Here are some numbered points:
(-25, 18, 23, 14, 4, -23, -11, -3, -31, 35, -25, -12, 11) 0
(-25, -19, 35, 15, -9, 2, -6, -22, -9, -23, -10, 2, 24) 1
(13, 10, 9, -23, 1, 2, 3, -27, 27, -14, 27, -41, 9) 2
(19, 1, 33, 18, -33, -44, 4, -7, -19, -25, 27, -44, -30) 3
(42, 3, -16, -9, 46, 12, 30, -16, -6, 19, 25, -12, 31) 4
(-21, -16, 2, -7, -31, -2, -12, -11, 55, -63, -6, 40, 11) 5
(59, 4, 26, 0, 34, 15, 33, -14, 50, -22, 17, -44, 26) 6
(-21, -61, -4, 2, 18, -4, 2, -42, 30, 26, 8, -9, 45) 7
(14, 23, 33, -12, 36, 5, 25, -10, -23, -1, 39, -57, -6) 8
(-29, -1, -11, -42, -7, 25, -11, 17, 27, -26, -13, 43, 0) 9
New points follow, each followed by the numbers of its three nearest points above, looking only along the 5 directions in which the numbered points spread most, smallest number first.
(21, 8, -25, 10, 39, -15, 36, 18, -33, -13, 6, -18, -24) 2 4 8
(-32, -5, 8, 15, -59, 0, -31, -6, 25, 12, -37, 17, 13) 1 5 9
(4, -16, -28, -3, 13, -19, -9, -4, 4, 57, -10, -7, 16) 0 4 7
(32, 6, 5, -5, 17, -7, 12, -17, -22, 35, 26, -45, 16) 2 4 8
(-26, -8, -13, 3, -43, 4, -28, 20, 8, 30, -16, 32, 40) 0 1 9
(15, -7, -39, -20, 25, 10, -1, 22, 24, -53, -6, 27, -22) 2 5 9
(-23, 47, -1, 5, -7, -48, 6, 33, -58, 10, 19, -6, -31) 0 3 8
(19, 5, -16, 0, 21, -25, 2, 20, -41, -2, 9, -12, -26) 0 2 8
(-45, 10, 11, 0, -42, -21, -33, 26, 3, -28, 2, 8, -26) 1 5 9
(24, 60, 6, 34, 9, -12, -5, 39, -65, -9, -38, 5, -61) 0 3 8
(-14, 9, -36, 1, 2, 50, 13, 45, 3, -21, -18, 46, -13) 1 5 9
(11, 18, -2, -30, -7, -28, -9, -14, -13, 46, 9, -33, 12) 0 2 8
(6, -26, -15, 7, 19, 31, 22, 11, -12, 17, -3, 11, 24) 0 1 4
(-21, -14, 23, 13, -10, -26, -7, 4, -19, 43, -4, -11, 21) 0 1 7
(24, -20, 3, 11, 19, 32, 18, -15, 18, 0, 5, 6, 7) 1 2 4
(53, 41, 21, 32, 39, -15, 26, -3, -41, 12, -28, -33, -19) 0 4 8
(13, -32, -16, 15, 30, 36, -25, -3, 12, 16, -26, 20, 0) 1 7 9
